(in the rows, 128 means zero)
A single turn carries every row of the set below to another of its rows. Some are shown first; where does it send the rows asked next?
q378: [120 121 142 124 124 127 148 122  94 109 153 127  98 162 163 136 113 111
 148 147 115 120 164 122 134 118]
q22: [139 125 143 137 125 132 113 128  91 117 129 132 137 112 176 118 151 138
 138  88 112 114 161 174 154 157]
q856: [124 125 161 121 126 133  88 127 103 131 145 145 120 138 156 123 146 112
 163  90 101 150 116 144 124 129]
q983: [143 146 122 102 161 113 136  79 114 121 107 158 139 181 139 123 164 126
 120 123 105 137 143 131 139 123]
q678: [133 159 169 142 135 105 117 136 112 128 126 127 167 118 153 113 170 128
 106 106 151 116 141 155 130 119]
q78: [148 155 185 132 135 155 106 140 142  89 108 123 118 135 122 120 141  88
 118 122 127 133 164 133 138 114]
q705: [149 147 180 134 134  98 128 137 132 139 119 126 155 122 148 111 164 124
 106 110 152 122 137 146 110 107]
q880: [162 116 151 139 135 152 145 113 147  96  96 159 111 136 144 110 158 105
 123 108 127 120 188 149 144 126]
q598: [183 136 133 108 130 121  94 146 101 108 126 107 119 141 132 166 131 124
 125 129 119 113 151 111 150 152]
q226: [120 118 145 126 126 115 115 103 113 100 123 118 103 169 183 108 106 104
 123 126 120 116 142 122 157  94]
q145: [146 120 123 132 117 155 106 117 111 155 114 104 117 134 133 111 140 131
  90 100 115  99  91 147 140 132]
q12: [160 140 144 120 107 103 136 107 118 144 129 120  89 154 162 131 149 109
 107 148 150 158 153 117 149 104]
q778: [141 111  99 121 157 157 131 127 153 121 120 131  99 134 126 108 132 112
 130 137 143 138 124 104 159 119]
q507: [133 143 107 100 152 146 138 119 151 102 113 123  92 146 133 105 109 116
 103 133 128 132 127 127 168 128]
q337: [141 108 139 159 138 111 145 105 104 140 118 109 110 140 143 128 140 102
 121 137 167 134 159 104 161 113]
q544: [153 131 125 141 116 134 127 118 144 143 146 139 132 148 141 108 146 158
  91 127  92 108 103 152 128 123]
q359: [122 135 150 124 118 131  78 130  94 130 146 149 137 133 169 127 166 115
 149  89 120 135 114 148 132 125]
q395: [133 145 152 136 135 141 115 110 132  99 127 181 104 156 117 142 159  77
 123 107 132 152 137 132 140 116]
q455: [179 123 141 110 137 127  74 140 117 113 108 100 132 145 142 142 139 119
 133 124 126 113 137  94 151 129]
q33: [132 117 118 167 135 136 131 119 126 138 148 138 141 140 118 120 138 147
 100 120 109  97 100 142 135 131]
q375: [144 141 167 128 121  92 161 117 120 135 134 147 131 135 133 135 159 135
 121  89 152 124 119 130 155 164]
q654: [140 124 111 122 174 116 142  93 102 120 101 155 148 168 134 129 160 118
 120 123 121 110 158 136 121 114]
q773: [144 134 131 130 118 165 123 130  99 162 137 105 115 131 115 124 142 137
 105 124 101 116 108 152 125 145]
q948: [143 110 141 137 129 125 110 126  95 114 118 133 117 115 175 123 126 126
 132  79 107 110 160 179 139 143]
q718: [153 141  90 111 146 141 130 136 143 114 127 137  86 128 131 131 120 111
  94 147 134 141 144 138 142 112]
q881: [158 123 155 112 107 148 136 133 130  90 114 159  90 144 131 148 145  91
 126  92 147 100 146 119 152 148]
q433: [130 128 101 103 154 159 145 147 136 114 128 135 101 137 125 121 122 104
 119 146 142 114 133 118 122 107]
q639: [138 145 161 118 109 108 148 123 112 134 139 152 144 136 155 127 178 140
 129  92 149 115 120 133 155 161]

q507 goes to q778
q705 goes to q948
q378 goes to q12
Now these:
q395 goes to q78
q773 goes to q544
q359 goes to q678
q983 goes to q455

A single turn carries every row of the set below to another of its rows. Some are shown first; where does it send the rows asked next?
q911: [163 110 126 139 120 121 124 130 186 151 141  71]
q854: [171 152  80 131 102 143 115 153 216 136 135  85]
q969: [132 146 141 131 119 120  90 174 159 113 157 119]
q802: [173  95 128 146 136 116 121 146 163 129 136 100]
q657: [149 134 140 101 106 107 126 155 158 117 136  79]
q905: [158  90 118 130 113 143 139 166 156 139 145 119]
q70: [179 179  98 114  99 128 116 161 198 119 136  91]
q932: [114 118 118 138 104 124 123 165 198 151 135 145]
q757: [170 167  92 115 104 122 108 157 204 113 128  81]
q496: [161 152 127 140 115  91 111 191 179 115 140 145]
q413: [145 128 132 164 134 124  84 152 182 136 159 110]
q32: [160 161  83 107  88 146 121 172 201 123 136  95]
q196: [161 120 148 123 104  91 125 170 158 116 126 124]
q609: [129 124 128 153 127  97 106 145 205 142 126 126]
q237: [175 100 137 158 117 102 124 147 183 145 129 117]
q586: [142 110 118 112  89 149 144 162 169 152 150  96]
q483: [159 110 134 115 120 115 127 168 142 109 136 110]
q266: [129 125 122 145 111 152 103 176 172 145 167 131]
q686: [166 145  82 135 109 143 120 148 220 141 130  86]
q883: [150 158  85 104  89 148 131 173 200 125 132 100]
q599: [115 139 134 123 111  96 112 168 185 123 126 137]
q59: [156 133 110 149 104 124 125 195 189 143 151 158]
q60: [156  98 129 134  90 128 142 175 170 147 138 138]
q14: [174 169  88 115  89 148 126 167 202 135 142 101]
q396: [163 168  98 114 111 116 111 154 202 109 121  81]
q642: [184 167  91 132 104 137 117 151 211 137 139  90]
q323: [173 134 118 169 127 100 109 171 200 139 144 138]

q59 goes to q496
q802 goes to q905
Now these:
q32 goes to q757
q686 goes to q883
q911 goes to q586
q413 goes to q266
q642 goes to q14
q599 goes to q609
q196 goes to q237

